Each row is where one point has got to under a steady rotation. How many steps took it there?
The counts run from 0 to 397.
[-19   4  -7 -20  19 -35 -16 -41  -3   3 -12   7  53  14 -48  12  -9  -8
  -9   0 -20 -15 -36 -10  28   7 -17  31 -16  31  34   8  27 -28 -15  13
 -12  -5 -34   3  22 -18  -3   4  -5 -23 -50] | 206
[ 11 -26  24   5  18   9  -9  17 -10  19 -14  22  18 -12  63  28 -17  -4
  22   5  -8  24  19  -2  41 -51 -25  33   4 -10  30 -29   4  38   7  17
  10   6  27 -12  38  -4  -6 -21   3  -2 -29] | 111
[ 11  32  19  41  11 -10 -33  15  -6  17 -30  21 -26 -10   8  -6  19  31
 -14 -13 -34  31 -26  15  42 -26   6  11 -18  -9  -6 -26  12   4  51   3
   2  -3  12  -9  31 -24  38  46   2   5  -4] | 343
[ -8  11  -6   2  -6  29  29  -9  17 -37 -34 -17  -7  57  -3 -33  15 -12
  10  20  12  20  23   0 -14  29   9 -15  20  22  -7  30 -11  18  13  20
 -43  -5  61 -12 -26  25  -6   5  32 -35  -1] | 140
[-32   8  16 -12   5 -37   3  22 -47  20  21   1  -4 -32 -23  -4 -17  -7
   8   2 -15 -48 -10  22 -23   4  17   4   2 -16 -33   9   8 -48   3  15
  50 -19 -40   2  29 -12  -4  -8 -43  14   3] | 82
[ 19  22   5   8  -5  26  25  -9   3 -30  13 -18 -34  24  12   9  16 -16
 -12  32  29   1  50 -16 -31   9  19  13  45   3 -20  14  -4  11 -34 -22
 -22  -5  44   3 -41  19 -13 -16  50  -9   7] | 136
[-30  11 -20  -9  16  17   0  21  27  -8   9 -43 -21 -30 -38 -29  12  29
   8 -29   0 -31 -24  -1 -15 -13 -22 -18 -23  13 -13  -6   0 -27 -20  -6
  29  12 -34  26 -31  21   8  27 -28  29  35] | 182
[  4   8 -17  19 -21  22   1  -2  36  -8 -50   4 -14  65   2 -35  47 -18
 -31   0  13  47 -19   8  -7  12   1   1  -8 -13   9 -18  -2  23  37  -5
 -18   9   8  -5 -30  10   4  27  -4 -28   8] | 158
[ 28  17  10  -6   2 -35  15 -18  -6 -15  35  10   0 -48 -36  33 -15  -8
 -23   1  11 -20 -29 -10 -25  37  -9  17  -6  12  -7   8  -1  -1 -19 -33
   1 -13 -14  10 -42  -8  -1 -20  40  56  18] | 317
[ 16  20  18   8   6 -18  -9 -10 -18  33 -13  51  12   3   1  -3  -6   4
  -8  -3   4 -19 -23   1   6  29  23 -16  16 -19 -21  13  -2 -30  49  45
 -12 -30  10 -20  41 -44  20   6 -31 -20 -36] | 357
[ 20  24  16  31   9 -23 -34  -9 -13  23 -33  42 -10   8 -12   4   4  23
 -22  -8 -27  30 -27  11  37   3   8  16 -18  -4   0 -15  -3  11  62  -4
 -19 -11  22 -20  23 -35  34  39  15   2 -12] | 341
[-15 -22 -39 -19 -34  21  12 -11  14 -16   7 -17 -12  14  18 -31 -11 -23
   5  12  41 -36  15  19 -26  45  15 -43  32 -10 -23  35 -30 -20 -15   5
   6   5  11  -9  -1  30 -11 -17  -9 -38   7] | 269
[ 15  29   5  33 -16   0 -20   8  -8  -2  19 -23 -44  -4 -29   5  14  35
   0 -17 -25  13   3  -9 -21   4  28 -15 -38  -2 -24  -3 -12  11   5 -44
   6  15 -17  10 -27  -2  17  40  25  35  61] | 50
[ -7  46  26  -2  28  -4  10 -22  -4 -12  -2   6  33   8 -38   7  -1  -1
  33  22 -26  -1   5 -13   6 -23   0  24  11  26 -22  12  29 -24   0  45
 -23 -11  18   1  28  -7  -7   0   6 -29 -67] | 224
[-11  31 -39  12   2   4 -34 -25  36  20   0  20   8  11 -41  -4   6   0
   9  10  -6   7 -26  17  25 -27  -4  22 -12 -12 -29 -40   0 -24  16 -11
   7  19 -15  17  32   4  22  25 -28 -39 -57] | 74
[ 21 -15  25  -2 -12  12  36  12  16 -10  -5  17  28 -32  63   3 -13 -19
  41   7   3  20  -5   2  13   7 -16 -27  18   1   1  13   2  32  28  57
 -11  -4  41 -30  18   0 -12 -32  12   2 -18] | 127
[  9 -16 -21  -2  -1  30 -33 -31  12  21  13  -5   5  43  32  27  -4   2
  -7   6  29  -2  53 -27  17 -35   3   9  17  -7  26 -15  -8  10 -54 -20
  -6  28   7  20   3   1  -5  -6  -8 -48 -34] | 386
[ -7  31  14  36   7  -8 -27  33   0   1  -7 -14 -35 -36  17 -16  28  36
 -13  -8 -33  12 -12  16  47 -41   8   8   8   1 -18 -32  40 -26   6  -6
  17   1 -16   7  33  -8  36  47   1  12   2] | 346
[-45 -26   6 -24  23 -19  -8   6 -70  -2  -4 -30 -10   7  -3   5 -35   2
   0   6  -9 -53  41  17   0   0  12  24  20  17  18  34  -2 -30 -45  -9
  29 -15   0  -4  28   3 -15 -15   2 -16   8] | 101
[ 12 -25 -27  -2  -3  26 -38 -28   4  22  21  -9  -2  28  36  32 -13  12
  -6   0  28 -11  59 -27  19 -34   5   1  18  -5  19 -13 -14  10 -58 -32
  -2  26   4  19  11  -2   2  -7  -6 -36 -22] | 385
[ 32  43  -1   5  10 -19  -5 -46   0  -9   5  20  -8  -9 -57  32 -14  -1
 -18   5  13  -5 -31  -6 -15  34  -6  33 -20  11 -17   7 -23  13   9 -35
 -15  -8  28  -2 -41 -10   6  -1  53  25   3] | 320
[-17   3  31  14  21   8  11  31 -23   4 -15   2   6  49  13 -16  27   5
  14  25 -37  43  54  -9  10 -45  27  14  28   0  -2 -11  28   1  10  20
 -26 -13  21   7  38  -8  -6   9  -7 -25 -35] | 243
[ 21  23  26  23   6   2 -12  19 -20  42  -4  33 -16 -25  31   2  -8  27
  10 -14  -2 -14 -11   2   8  -6  14 -24   1 -28 -32  -2 -12 -13  51  43
  16 -14  21 -21  40 -36  27  14 -36   3  -9] | 360
[ -1 -38 -11 -13 -19  11   6   1  21 -40  -4 -46   9 -21  46 -13   6   7
 -14 -15  13 -13  -1 -14  16  18 -16 -30   4  31  47  27  26  -2 -54   0
  -3  16 -28  -8 -19  18 -10   1  25   6  38] | 18
[ 28 -15  -5  16 -17  25   4  10  31  27   6  42  11  19  53   2  19 -19
   4  18  16  44  21  -2   9 -27   9  -8  33 -38 -10 -37  -4  17  28  11
 -16   1  19   3  29  -2   0 -14 -20 -27 -40] | 258
[ 13  -1  23  14  -7 -19 -18   3 -50   6  34  -9 -23 -36  23  23 -40  34
  21  -2 -18 -21  40   9  11  12  36 -29   9  13 -27  35 -14  -4  -7  -9
   1  -9  31 -13  37 -15  14  -1  44  14  20] | 233
[-30 -26 -49 -24  -5  28   0 -23  18 -19 -35 -31  -1  54 -20 -26  -6 -15
  -7  -3  31 -13   2  11 -13  25 -18  -2 -10  17  30  19 -35  14 -19 -19
   0  18  12  -2 -34  35 -18  -2   2 -33  22] | 287
[  4  24  -6   3  -4  27  23 -18  10 -34 -13 -18 -19  50  -1 -13  17 -15
  -7  28  25   8  34  -9 -25  23  16   6  33  14 -14  24 -11  13 -14  -7
 -36  -6  55  -5 -37  20 -13  -3  42 -29   0] | 138
[ 16 -41 -21 -17 -22   1   1 -24  31 -32  13 -21  29 -16  35   5   2  -3
 -28  -9  28  -6  -9 -26  16  31 -17 -30  13  31  49  21  18  -2 -51  -8
 -28  14 -31  -3 -16   6 -10 -14  30   3  16] | 20
[ -5  -5   0  -7  10 -56  -3  -2 -23 -10  29   1   8 -18 -52   0 -12  20
 -37   1 -23 -12  -7   2  22  32  18   0  16  38  11  20  17 -29 -19 -40
 -35 -28 -18  17   2 -16  19  11  33  33   8] | 334
[ 30 -28 -13   6 -28  -7  10   6  14  -3  27   8 -19  17  20   3  18  -6
 -58   7  28  29  27 -12 -12  27  20 -13  31  -9  12  -9  -9  23 -20 -64
 -35  -1  -2  22 -39   1   4 -11  23  24  31] | 152
[  6 -38  -4  -8   9   2 -24 -23 -13  23 -19  31  29   0  35  25 -45   3
  18   1   3   4   9  12  48 -10 -20   9   2   5  36   3 -23  32  17  14
  -7   5  43 -21  49  -9  -2 -21  12 -24 -31] | 108
[  0  -7   4  22 -34 -49 -33  12 -37  26  18  10 -17 -21 -10  12  -7   3
 -29 -15 -27  -3 -19  18  -5  17  30  -9 -25 -29 -12 -10   0 -12  20 -40
  31  -2 -56   1  15 -25  18  17 -12  23  36] | 66
[ 28 -45 -14 -23  23  18   3 -19  14  10  19  13   3  -3  25  23 -21  13
 -27  -8  56 -21  37 -24   2   9 -22 -10  32  12  26   6 -26   6 -43 -24
 -25  -8  28   6 -26  -9 -15 -32  15  19   7] | 4
[ -9   3   5 -17  18 -36 -14 -37 -14   2 -18  20  60  12 -43  16 -11 -10
  -8  -1 -20 -12 -41  -8  21  10 -16  31 -17  23  35   8  32 -23  -1  22
  -9  -9 -34  -4  24 -26  -3   1  -8 -19 -52] | 207
[ 20 -19 -33 -13 -27 -20  11 -15  41   2  39  18   9 -22 -13  -5   9 -19
 -49  -8  40 -13 -34  -1 -21  44  -1 -28  16 -14  -7  -4  -2 -18 -14 -34
 -10  -3 -46  19 -33  -1   5 -16 -17  24  11] | 169
[ 12  -1  -1  -2   7 -58 -16 -26 -24   0  12  25   9   0 -51  10 -15  15
 -47   5 -15  -3 -12   2  22  42  23   8   9  23  12  25   2 -17   3 -38
 -47 -29  -3   7   8 -28  21   8  32  14  -4] | 336
[-17  -3  12  -6  20 -45   7  22 -14 -20  24 -22   1 -37 -46 -11  -3  29
 -19  -4 -39  -2  -9   4  20   9   9  -4  12  43   7  16  32 -31 -22 -27
 -22 -20 -26  25  -2  -2  15  17  26  43  17] | 332
[  1 -57   5 -14  -3  -8  21  31  14   8   0   8  34 -21  22   6  -6 -19
  -7 -20   2  25 -25  -7  -6  -5 -36  -1 -21  -9  54 -22   2  42   4  -2
  13   8 -36   8 -27   4 -19 -27 -20  49  30] | 295
[  1  -1  17 -15   1 -27  35  22  15 -27  21 -10  26 -68 -15   4  -5 -12
  10 -11 -22  -3 -54  -1 -11   7 -32  -2 -15  20   5   2  28  -1  -4  14
  15  -4 -40   8 -24   8 -10 -17   6  60  20] | 313
[-15 -22  15  -1   0  29   7  26   1 -32 -42 -48 -12   5  52 -27  23   9
  -5 -24   1   0   2 -10   4 -12 -23 -14 -11  22  45  16  31  10 -27  25
  19  16 -13 -20 -20  13 -17  13  10   5  53] | 15
[ 45 -18  -7  -9 -18  -2   7 -39  36 -13   8  24  50   4  23  23   9 -19
 -32  -1  33  17 -22 -39   3  34 -14 -11   3  10  46   9  11  13 -16   2
 -41   1 -13  -7 -24 -11 -13 -19  24   0 -12] | 23
[-16 -26  29 -12  17   6   3  22 -48  36 -23   5  15  34  23 -11 -21  16
  21 -19  -8 -23  26 -11  -9   1  15 -33  -1  -9  17  29 -13   1  25  52
   1 -14  14 -13  26 -31  -5  -2 -52 -17   2] | 376
[  7  25  -1  17  16  27 -25  13   0  24  37 -14 -45 -35  23   4  -3  42
  10  -6   9 -36  39 -11   9 -39  18 -14  32 -12 -40 -14  -9 -35 -29  -4
  22   7   8  17  21  -5  24  17 -24   2  -5] | 365
[ 17 -14  -1  -2 -16 -11  -2   2  -4  -2   8  -2 -15 -11  15  33   8 -27
 -44  -6  26  -4 -15  -7 -22   5 -18  35 -16 -15  32 -21   1  28 -32 -48
  32  14 -39   6 -46   7 -16 -20  15  39  40] | 299
[ 19  -3  10  13  -8 -16 -24 -10 -38   6  37  -4 -23 -33  17  26 -39  34
  19   4 -15 -17  47   5  18  10  35 -26  11  12 -24  27 -21  -1 -16 -19
  -8  -4  34 -11  36 -15  14   3  47   7   7] | 234
[ 31   0 -31  -9 -20  -9   6 -33  39  14  20  36   7   2 -25  10   9 -21
 -49  -5  51  -7 -38 -12 -28  45  -1  -9   8 -22  -8  -8 -20 -12   9 -32
 -18  -7 -24  13 -42 -12   6 -11 -18  13  -4] | 171
[ -5   5  16 -12   3 -20  39  22  26 -26   6 -10  31 -63 -15  -7   0 -15
  19 -12 -23   4 -60   0  -4   3 -39  -4 -23  22   7  -3  30   3   5  25
  16   2 -35   4 -20  12 -11 -11   1  53  15] | 312
[-22 -11  24  -9 -10  15  11   4 -21   3 -41 -14  28  58  40  -2  18 -35
  15  -2  -6   4  14 -14 -16 -20  -4   7  -7 -15  31   7  25  11  -2  56
  16   9 -16 -15   6  -5 -27 -11 -32 -52 -15] | 392
[  2  50   2   0  23   5  -9 -42  13 -11  13  -2  20  -5 -36  20  -6   6
  31  28 -13  -8   4 -13  21 -29   0  31  12  25 -27   1  23 -29 -23  18
 -19   2  21   9  26   2   3   8  24 -33 -69] | 222
